Each row is where one point has got to under a steady rotation. How many steps took it there?
The counts run from 0 to 583.
[ 99 175 100 178 146  66  97 123 123 100 139 127 147 141 174  86  99 124
 134 172 146 118 114 171 155 159 123 117 139 160 174 108 110 130 115 156
 154 141 143 149 104 140 133 141 119  91 110 128 112 122 154 149 166 178
 115 146 127 144 149 150  96 123 108 148  79 148  97 171 113 117 122] | 20
[146 177  92 136 162  82 117 122 126  94 164 135 158 146 153 102  99 112
 118 169 109  91 129 180 167 172 120 122 131 178 155 123 113 131 104 155
 145 136  96 154 110 159 132 136 160 113 120 145 128 110 119 125  99 137
 138 161 147 141 141 114 113 126 151 142  53 139 135 193 117 142 136] | 355
[125 158 104 162 158  96 124 134  70 121  87 162 153 124 147 100 124 112
 132 152 118 133  68 163 143 144 124 162 135 171 175 135 151 151 110 159
 142 125 160  96  98 135 141 130 113 106 124 160 102  95  98 123 128 153
 142 164 146 106 122 137 107 130 124 129  83  81 138 193 100 142 147] | 551
[115 158 101 132 124 108 106 134  65 111  93 156 178 114 153  91 123 104
 150 149 105 140  94 152 144 139 109 148 119 164 163 147 165 135  98 161
 134 128 161 126 107 135 126 124 127 107 126 169 116  95 116 133 114 140
 146 154 109 113 132 149 102 133 134 141  63  96 131 215  94 148 151] | 544
[141 164  79 138 175  88 112 131  95 111 127 149 179 157 127 100 101 107
 124 162 127  98 108 130 155 147 133 138 118 171 151 141 140 143 100 149
 140 133 143 136 117 159 143 121 150 106 144 169  99 100 104 113 103 124
 126 163 148 112 148 109 112 140 133 113  53  97 116 200 114 171 151] | 264
[ 82 199 119 165 152  86 112 116 108  99 131 124 131 115 176 121  96 130
 124 155  86  91 124 188 129 159 130 142 157 176 150 116 148 116  95 172
 149 125 114 164  91 147 126 117 131  89 125 128 133  97 130 105 117 172
 153 126 130 137 151 140  90 110 104 134  79 150 126 146 127 121 117] | 430
[103 196 118 145 157 110 131 131  91 100 118 138 137 103 164 119  93 104
  97 155  94 104 112 200 144 145 122 144 156 173 149 126 150 110 101 171
 148 123 105 168 101 143 117 129 144 108 117 136 146  85 119 104  96 157
 154 141 134 140 131 142  97 111 129 125  66 121 156 178 114 136 128] | 445
[ 82 195 117 163 158  92 114 112 108 100 132 125 133 112 177 119  95 129
 119 154  84  94 129 191 131 158 130 139 163 176 151 119 146 119  94 175
 151 123 109 163  89 147 130 117 132  91 126 127 133  99 127 106 112 169
 152 128 132 134 150 135  89 110 106 136  79 146 132 151 127 126 118] | 431
[119 165 102 156 154 118 109 152  92 140  95 152 162 162 135 104  93 102
 123 165 118 114  85 122 161 144  97 142 104 160 152 135 137 153 109 148
 145 129 174 109 121 155 151 111 138  89 150 163  86  99 128 115 137 165
 120 165 127  98 140 121 116 132  92 125  60 108 124 196 120 147 138] | 569
[120 173 106 152 126 107 104 141  72 119  92 157 172 136 148  94 114 106
 156 151 103 125  83 132 152 145 102 154 106 167 166 138 149 163  96 152
 142 124 167 102 114 149 147 117 122  87 138 164  96 105 119 121 146 155
 134 159 116 100 135 142 113 121 103 138  76  97 126 194 102 127 140] | 557
[ 75 160 116 154 146 128 114 152  68 134  94 136 131 143 152 103  78  99
 106 160 123 141 104 154 139 124 102 138 134 158 146 135 151 114 111 159
 139 135 154 162 117 134 105 106 140  95 130 160 129  94 151 113 137 164
 112 132 108 117 151 169  88 118  77 127  52 120 132 185 116 135 120] | 492
[120 163 101 163 124  80 125 139 112  99 131 151 124 141 172 108 133 136
 148 161  94 128  94 205 144 166 114 136 130 189 166 120 138 129 115 157
 144 145 135 129  94 137 109 151 120 110 106 159 130 100 124 122 118 178
 159 153 137 144 127 153 101 142 137 165  66 153 132 167 101 112 134] | 59
[ 93 184 108 166 141  81 112 135 141 109 135 122 156 141 174 103 106 125
 131 180 123  99 110 175 156 164 116  99 121 161 164 117 129 108 112 154
 166 139 164 148  97 143 122 136 136  92 130 136 112 108 162 126 132 193
 139 154 122 146 153 133 101 141 117 132  71 163  95 156 121 129 117] | 31
[100 166 104 176 162  65 103 108 127 108 145 127 146 139 178  88 104 131
 130 173 142 118 116 182 155 163 129 113 150 159 176 107 108 133 113 163
 157 135 139 142  95 141 141 136 123  93 113 119 111 127 147 148 159 180
 115 150 136 142 153 140  96 126 110 151  82 145 105 176 115 128 123] | 22
[132 173  89 147 171  67 111 113 131 102 167 128 155 162 154 109 105 141
 139 170 102  86 123 171 156 183 138 128 136 185 165 125 120 139  98 155
 152 136 121 136  97 154 143 125 147 101 130 148 107 113 119 124 106 150
 145 157 153 123 158 102 107 138 138 138  64 150 108 159 130 139 132] | 342
[130 146 100 160 179  70 107 131 119 121 150 119 132 166 149 105  88 112
 107 164 150 130  98 163 151 149 142 117 130 181 167 118 121 122 135 139
 131 155 155 123  83 136 111 107 149 105 123 151 104 129 148 136 123 149
 130 174 163 123 141 134 124 140 139 128  39 136 105 187 128 154 116] | 314
[124 156 101 157 169 118 119 142  90 145 100 156 158 162 139 105 101 112
 119 167 118 115  79 135 159 148 106 144 114 159 157 136 134 158 110 153
 145 124 169  97 112 154 156 112 136  90 148 161  85 100 120 115 135 164
 119 169 137  91 141 117 114 134  94 125  67 100 130 192 118 151 140] | 567
[ 92 177 110 133 149 112 135 130 104 106 132 139 146 129 164 115 107 129
 123 169  80  96 128 191 142 162 116 122 134 168 145 141 153 103  88 172
 157 126 125 169 104 153 114 132 150 103 136 164 144  85 130  91  83 159
 153 128 114 132 163 126  82 133 112 128  66 140 136 157 121 132 131] | 438
[ 94 189 113 169 148  77 106 124 145 110 138 118 152 124 185 110 102 122
 117 170 123 103 112 181 153 157 118 107 137 159 158 107 128 115 118 162
 154 137 151 154  88 143 131 130 133  92 124 116 113 114 158 130 128 195
 143 160 132 149 137 133 111 129 127 139  67 163 106 172 117 135 120] | 34
[117 177 102 173 148  97 136 135 119 116 134 162 118 153 164 126 123 142
 123 164  84 106 100 196 147 165 105 142 133 181 143 112 127 153 113 169
 147 130 119 131 104 162 143 142 132  96 127 146 122  96 117  99 121 189
 139 147 143 133 131 129 108 128  98 164  68 153 150 168 108 113 139] | 74
[107 167  89 160 136  64  80 118  76 100 118 141 164 136 153 104 119 123
 162 132 112 124 108 126 118 137 148 160 126 186 155 136 166 151 100 154
 116 137 163 123  91 149 130  97 117  92 140 163  98 112 112 122 131 129
 142 142 135 107 148 145 108 132 113 136  65 114  95 180 112 144 139] | 243
[ 87 183 120 144 167 100 120 107 106 107 138 128 141 112 178 116  92 132
 117 157  80  96 131 195 138 167 128 134 165 175 153 128 144 120  91 177
 154 115 102 160  90 148 136 113 143  95 128 129 135  96 124 105 101 161
 148 130 132 126 159 121  85 114 111 138  79 143 141 160 128 132 123] | 433
[117 156  90 158 135  52  85 128 112  98 154 119 141 163 160  94 105 119
 149 151 137 138 120 152 141 152 141 128 126 187 164 120 129 129 120 141
 117 161 147 142  90 141 105 113 137 101 116 158 113 131 148 147 137 140
 133 154 142 135 145 158 113 134 135 157  41 156  91 186 115 135 120] | 322
[108 144 108 151 176 122 128 136  57 116  93 153 142 134 139  81  99  91
 113 167 118 126 115 161 147 143 115 149 124 164 144 138 140 125  97 152
 144 125 133 126 134 149 113 122 142 108 141 177 128  91 105 116 117 119
 105 128 144 104 155 146  81 131  91 112  80  81 141 208 111 159 146] | 185
[ 94 161 118 167 173  91 110 128  91 131 102 127 144 122 158 112  99 103
  93 142 135 138  97 147 125 118 146 127 130 166 145 128 161 111 127 153
 124 133 185 117  77 141 114  89 138  95 151 153 105 111 135 110 110 148
 133 154 153 104 142 142 115 130 111 105  56 102 114 199 118 175 123] | 220
[122 162  89 150 177  79 102 125  86 117 125 140 167 148 136 108 103 127
 146 152 107  97  96 130 137 154 145 155 130 182 165 144 153 152  93 151
 140 128 155 110  97 147 147 102 129  97 149 165  85 101  99 113 114 137
 142 158 154  94 153 107 105 138 122 113  73 103 104 166 127 155 141] | 250
[107 174 137 159 166 126 148 137  74 130 103 154 124 132 154 111  93 113
 100 161  99 121  86 184 147 148 116 142 141 168 169 127 139 141  99 168
 161 109 135 112 100 146 135 114 138  87 136 152 130 100 126  87 136 174
 126 146 129 104 152 136  96 108  80 124  81  93 159 163 114 108 118] | 473
[108 141  99 164 174  74 100 124  69 118 112 133 141 134 149 106 107 118
 132 137 130 139  91 152 119 131 162 156 145 186 164 135 162 131 118 150
 122 141 170 107  78 128 116  94 123 109 132 163 101 111 115 128 116 132
 144 154 159 100 139 144 105 138 128 119  63  99 109 186 119 164 133] | 234
[136 183  76 152 148  77 108 153  92  98 117 148 178 153 125  98 101  89
 123 163 139  98 104 121 152 136 130 138  99 169 145 136 144 131 106 141
 134 144 149 147 126 157 126 138 142 105 139 169 106  95 117 115 118 126
 129 158 145 131 135 138 117 138 128 110  51  98 102 195 105 157 147] | 268
[ 96 166 114 168 141 122 122 158  95 107 104 140 114 147 159  86  93  92
 122 178 108 119 117 184 165 159  82 142 116 169 138 116 121 117 110 147
 154 142 118 153 143 150 102 143 140 105 121 158 142  91 139 131 132 160
 113 126 132 141 138 170  82 126  88 141  70 145 139 189 115 125 125] | 96
[ 97 159 121 164 176  97 105 127  89 130 102 126 147 123 156 109  91  94
  96 141 133 137  96 146 128 121 145 133 134 169 149 129 163 114 126 150
 126 133 181 116  84 136 114  84 144  98 148 152 106 113 136 116 108 145
 134 156 152  99 143 142 115 130 118 105  56  99 116 198 122 175 120] | 221
[114 131  89 158 182 110 109 134  90 142 107 143 152 168 140  93  92 109
 112 175 143 133  99 139 159 142 105 134 122 156 150 131 122 142 121 152
 137 138 164 123 122 144 138 111 138 106 138 163  92 105 127 139 130 145
 102 160 142 104 143 131 105 142 102 130  54 109 123 220 118 173 143] | 580
[108 155 106 131 149 101 119 126 136 119 147 125 156 138 175 105 109 126
 130 177 108 118 120 195 165 172 111  98 133 167 164 132 133 102 112 158
 158 139 146 148  95 139 115 127 152 111 123 148 124 107 153 132  97 176
 147 161 121 137 153 122 101 148 144 147  53 163 121 184 118 146 129] | 41
[ 94 157 135 146 163 111 108 117  91 132 106 131 169 119 165  91  98 100
 116 151 117 133 120 137 141 142 131 114 115 157 153 133 151 123 104 150
 138 115 178 110  97 155 125  79 152  83 164 159 109 121 142 113 119 139
 114 143 124  88 173 126 104 126  89 117  70  97 117 205 120 158 121] | 212
[109 170 110 137 127 110 142 137  71  94 113 159 137 122 156 101 123 110
 118 159  96 129 111 201 141 147 117 135 130 172 158 138 153 111  96 168
 148 126 122 156 110 148 100 150 142 112 116 173 157  89 121  97 101 149
 143 130 113 141 149 159  85 128 118 140  65 110 151 182  98 116 139] | 453
[ 78 155 116 151 150 134 116 151  67 137  94 136 129 147 149 102  76  98
 105 163 122 137 102 155 147 129 101 138 134 159 145 142 149 112 107 157
 142 134 154 155 116 135 105 104 145  97 130 163 128  93 150 109 132 165
 114 132 108 114 152 165  88 119  77 125  52 119 136 183 125 139 120] | 491
[ 73 179 138 193 145 102 115 132 109 107 100 133 116 112 184  89 107 108
 120 167 104 116 116 192 141 158 109 130 124 162 143 103 130 114 112 154
 155 128 144 129 112 150 109 133 126  86 141 138 133 102 144 124 142 175
 120 121 139 131 150 165  82 120  73 134  99 139 127 171 116 120 116] | 112
[144 179  85 161 165  71 103 130  90  92 121 147 174 134 140  88 101  87
 113 153 149 112 106 138 152 135 136 143 124 166 157 118 128 147 113 149
 130 137 129 137 117 156 137 133 135 103 127 143 109 115 110 134 136 121
 119 164 157 128 126 140 123 123 134 124  60  90 119 218 102 157 147] | 273
[ 96 170 114 176 148 101 114 149  60 101  78 148 140 121 144  80 106  81
 119 158 126 125 107 149 137 129 122 154 111 162 142 124 147 123 104 147
 141 130 152 127 131 149 108 133 126  98 144 170 126  93 116 116 138 130
 111 125 140 120 143 171  85 121  81 109  86  83 123 195 102 139 137] | 190
[ 96 163 121 166 167 111 122 128  70 121  97 147 119 124 158 114 109 123
 135 145  69 115  96 183 130 157 126 175 144 192 149 131 159 141  96 162
 142 123 133 102  94 142 125 102 124 102 139 165 119  85  94 101 106 152
 151 135 156  97 140 137  89 125 101 127  89 113 142 160 128 136 131] | 156
